500 stands for zero in the data rows.
Here are some points, each followed by its number:
[586 582 531 503 318 524 472 352 487 735 519 675] 0
[502 464 537 507 543 599 378 545 556 609 596 485] 1
[568 578 398 480 395 612 473 484 547 440 530 573] 2
[561 480 454 424 433 555 570 428 607 427 575 555] 3
[568 608 528 664 447 648 670 533 524 580 647 524] 4
[583 500 542 426 413 553 481 468 551 641 608 539] 5
[655 491 482 504 501 488 539 398 492 518 572 617] 6
[612 421 576 488 559 467 482 476 532 383 461 486] 7
[392 439 335 529 540 491 620 390 420 590 539 471] 8
[448 236 575 362 459 234 605 427 460 457 525 543] 9
[472 489 396 465 572 359 464 412 470 507 403 457] 10
[598 448 660 354 406 442 506 439 601 566 498 600] 11
[295 682 463 613 633 497 438 606 404 466 361 371] 12
[587 490 659 496 420 549 388 492 522 367 603 606] 13
[412 569 398 539 464 700 437 613 520 374 576 392] 14
[514 603 575 584 481 684 513 571 586 617 566 478] 15
[526 462 451 451 707 471 387 511 551 562 312 466] 16
[627 410 647 337 411 493 534 417 576 585 503 611] 17
[390 572 418 418 416 452 542 451 472 495 474 568] 18
[403 488 580 560 727 514 600 663 595 451 355 374] 19
[503 619 315 652 458 367 665 407 478 548 659 447] 20
[520 502 618 586 571 648 467 620 537 558 418 423] 21
[613 513 496 471 602 471 409 464 560 482 354 393] 22
[587 553 506 525 447 625 488 437 573 515 420 528] 23
[442 504 292 373 331 453 540 423 412 654 548 547] 24
[426 395 280 346 370 257 737 378 450 470 571 438] 25
[741 544 681 544 409 505 472 648 585 315 661 483] 26
[332 568 396 615 466 604 621 521 470 451 676 479] 27
[627 413 407 568 548 398 671 498 524 449 588 393] 28
[446 561 568 650 509 580 590 612 472 417 574 446] 29
[527 473 555 417 454 502 520 540 542 435 477 463] 30
[349 469 480 474 665 218 483 404 446 477 321 455] 31
[558 488 539 454 461 520 463 394 447 566 380 651] 32
New points follow, each followed by the numbers of its three nearest points above, nearest first.
[528 465 515 464 495 540 320 547 495 568 480 485] -> 1 30 5
[504 241 525 382 468 316 647 417 440 399 590 533] -> 9 25 28
[499 515 528 465 410 499 544 543 541 510 575 482] -> 30 5 3
[426 395 375 586 546 496 515 381 438 645 532 473] -> 8 10 1
[602 506 342 618 383 299 651 282 435 509 745 582] -> 20 6 28
[598 546 500 814 603 649 642 488 483 543 671 540] -> 4 29 15
[521 558 510 487 351 623 448 391 475 713 498 611] -> 0 5 32
[418 424 423 583 604 560 625 482 456 562 534 429] -> 8 27 29
[530 528 588 563 562 646 518 576 517 515 441 462] -> 21 15 23
[364 405 437 454 642 184 451 401 403 487 331 474] -> 31 10 16
[620 424 368 582 578 435 678 508 535 444 565 356] -> 28 20 7
[572 562 535 488 339 549 467 324 496 705 552 693] -> 0 5 32
[606 510 629 466 406 555 441 527 530 357 641 611] -> 13 26 3
[388 478 528 533 722 560 486 675 546 476 296 310] -> 19 21 12
[305 650 378 583 618 509 454 547 394 447 296 359] -> 12 10 19
[456 610 568 578 512 668 485 546 538 602 555 521] -> 15 1 21
[610 478 457 487 496 440 490 419 463 456 567 570] -> 6 3 7
[794 462 804 601 512 646 489 642 648 477 583 476] -> 26 21 13
[499 451 443 470 464 452 755 486 519 485 571 432] -> 28 3 8
[422 430 554 611 558 511 466 464 427 553 525 525] -> 1 8 29
[575 528 593 456 419 510 439 541 613 608 585 501] -> 5 1 11
[762 350 742 588 642 448 437 461 577 527 520 529] -> 7 6 11
[570 563 595 602 508 620 346 542 482 389 547 587] -> 13 23 2
[451 482 399 484 537 358 505 412 488 565 441 431] -> 10 8 18
[515 508 445 657 543 316 462 396 344 520 498 512] -> 10 8 6
[499 281 573 339 536 220 494 569 459 301 510 451] -> 9 7 30
[695 418 526 642 611 396 684 476 573 427 503 385] -> 28 7 6
[644 512 565 556 465 434 484 397 484 510 595 558] -> 6 5 7
[719 498 701 528 520 587 404 497 584 411 568 631] -> 13 26 7
[565 468 513 432 457 452 473 543 511 421 493 479] -> 30 7 3
[643 485 481 545 483 478 526 448 521 488 616 555] -> 6 3 5
[649 401 563 662 504 513 566 447 456 549 729 587] -> 6 4 5
[420 544 424 398 479 539 465 464 558 526 435 500] -> 18 30 23
[501 501 545 444 470 568 452 637 574 412 518 443] -> 30 14 1
[441 232 477 350 513 254 606 462 422 422 577 531] -> 9 25 10
